j_175: [-15.9  33.2  -7.2 -42.4   2.7 -34.5  40.8 -55.0 -26.6]
j_180: [ 20.9 -47.6  24.7   4.5  12.7 -14.1  -0.7 -41.5  19.2]
j_158: [-15.1 -11.7  26.9  60.8   7.7  34.0 -36.9  14.1  19.5]
j_805: [-15.9  33.2  -7.2 -42.4 -14.5 -20.7   2.8  39.7  10.5]
j_327: [  4.5  24.7  12.7  20.9 -47.6  32.5  12.3  -3.0 -62.5]
j_109: [-13.8 -11.4  29.5  28.3   2.2  12.1 -29.4  24.4  36.8]
j_235: [ 32.6  12.3  -3.0 -62.5   2.7 -34.5  40.8  13.7 -26.6]
j_824: [ 15.1  16.4 -51.1   3.5   3.0  20.3  35.4 -42.5 -83.4]
asked: [-11.7  26.9]
j_158
asked: [-47.6  24.7   4.5  12.7]
j_180
asked: [ 20.9 -47.6  24.7   4.5  12.7]
j_180
asked: [-11.7  26.9  60.8   7.7]
j_158
asked: [ 32.5  12.3  -3.0 -62.5]
j_327
asked: [ 33.2  -7.2 -42.4   2.7 -34.5  40.8 -55.0 -26.6]
j_175

j_805: [ 13.0 -35.6   8.1 -47.5  39.9]
j_327: [-50.6 -47.5   8.1 -35.6 -71.0]
j_255: [-50.6 -35.6   8.1 -47.5 -14.2]
asked: [-50.6 -35.6   8.1 -47.5 -14.2]
j_255
asked: [-50.6 -47.5   8.1 -35.6]
j_327
asked: [-50.6 -47.5   8.1]
j_327

j_824: [-17.7   1.2  23.0   6.1  -2.9 -62.7  31.2 -37.9  15.1]
j_175: [-17.7   1.2  23.0   6.1  -2.0 -32.9  44.0 -18.8  18.8]
j_109: [  5.6  27.9  11.2  -1.8 -51.4  36.2 -26.8 -38.7   5.0]
j_180: [ -5.2  -0.4  29.5   8.5   7.1 -63.0  23.5 -31.8  23.8]
j_158: [-23.6   5.5  27.9  11.2   3.6 -48.8  25.2 -31.9  13.8]
j_327: [-23.6   5.5  27.9  11.2  -1.8 -51.4  36.2 -26.8  13.2]
j_903: [  8.4   1.8   2.5   3.1  -2.2 -72.1  33.5 -37.7  15.8]
j_303: [-21.6   4.3  22.3   1.7  -2.7 -53.4  30.9 -39.2  23.7]
j_768: [-17.1 -17.2  24.5  17.8 -10.7 -53.1  42.8 -31.6  14.0]
j_235: [-18.4  12.9  23.5   8.7   1.8 -58.7  27.4 -36.6  15.7]
j_255: [ -5.2  -0.4  29.5   8.5   7.1 -45.4  45.7 -29.2  22.4]
asked: [  5.5  27.9  11.2  -1.8 -51.4  36.2 -26.8]
j_327
asked: [8.7 1.8]
j_235
asked: [ 11.2  -1.8 -51.4  36.2 -26.8  13.2]
j_327

j_255: [-21.7   3.7  23.3  -2.4]
j_768: [-18.1  14.6 -29.7   6.3]
j_303: [-11.7 -31.1  50.4   6.3]
j_180: [ -2.7  41.7 -50.7  46.6]
j_903: [-29.7   6.2  11.9  81.1]
j_109: [-22.4  -6.4 -14.3  -5.8]
j_327: [ 50.4 -31.1 -11.7 -14.9]
j_158: [ -8.5  22.5   8.3 -38.5]
j_175: [ 16.9 -29.5 -14.0 -13.8]
asked: [ 50.4 -31.1]
j_327
asked: [ 6.2 11.9 81.1]
j_903
asked: [ 14.6 -29.7   6.3]
j_768
asked: [-29.7   6.3]
j_768
asked: [ 50.4 -31.1 -11.7]
j_327
asked: [50.4  6.3]
j_303
asked: [ -6.4 -14.3  -5.8]
j_109

j_180: [ 19.7  17.7   9.5  24.6  -1.9 -10.3 -12.8 -10.1 -14.7]
j_235: [-12.9   5.4  -8.2  10.8   2.6  -3.1  13.2 -16.2  10.1]
j_805: [-18.4  82.2  22.1  10.0  19.3  10.4  64.9 -32.4   2.9]
j_158: [-10.1 -12.8 -10.1  16.6  -9.5  -0.3 -16.3   1.8 -21.8]
j_175: [-12.9   5.4  -8.2  10.8  -9.9 -11.8   9.0  13.8   0.6]
j_768: [-12.2 -30.7 -12.9  11.7 -25.1 -15.0 -23.7   9.1 -13.0]
j_824: [ -1.9  10.0   9.1  17.6 -12.8  -0.3   1.8 -16.3 -13.8]
j_255: [ 16.7 -30.6  -2.5   9.8 -22.1 -20.9 -32.8  -6.1  -6.6]
j_903: [-27.9  30.7   6.2  10.6  -1.6   9.9  26.1   1.0 -13.5]
asked: [ -0.3   1.8 -16.3]
j_824
asked: [-10.3 -12.8 -10.1]
j_180
asked: [-11.8   9.0  13.8   0.6]
j_175

j_109: [ 14.0  14.7  -5.6  32.4  -1.7  -8.1 -20.7]
j_180: [-14.5 -11.3   2.9 -22.3   0.0  22.4  21.5]
j_235: [ -0.5   5.4   1.4 -14.4   6.7 -12.4  -3.4]
j_303: [ 12.1   2.8   2.7 -19.0   9.7  24.9   2.1]
j_903: [  5.7  -6.7   8.3  -0.9 -19.3  10.6   2.2]
j_805: [ 16.6  -3.5  -1.2 -43.9  17.9  26.5   3.8]
j_255: [ -7.8   7.4  -1.0  49.5 -19.9 -19.5  -7.1]
j_175: [ 12.1  13.1   6.8  71.3 -24.7  13.4  -7.4]
j_768: [ 15.4   7.3  -2.9 -19.4  13.6   1.5 -10.2]
j_158: [  3.8  -1.2  -0.8  10.6  -0.9 -19.3  -8.0]
asked: [ -5.6  32.4  -1.7  -8.1 -20.7]
j_109
asked: [-5.6 32.4]
j_109
asked: [ 10.6  -0.9 -19.3]
j_158

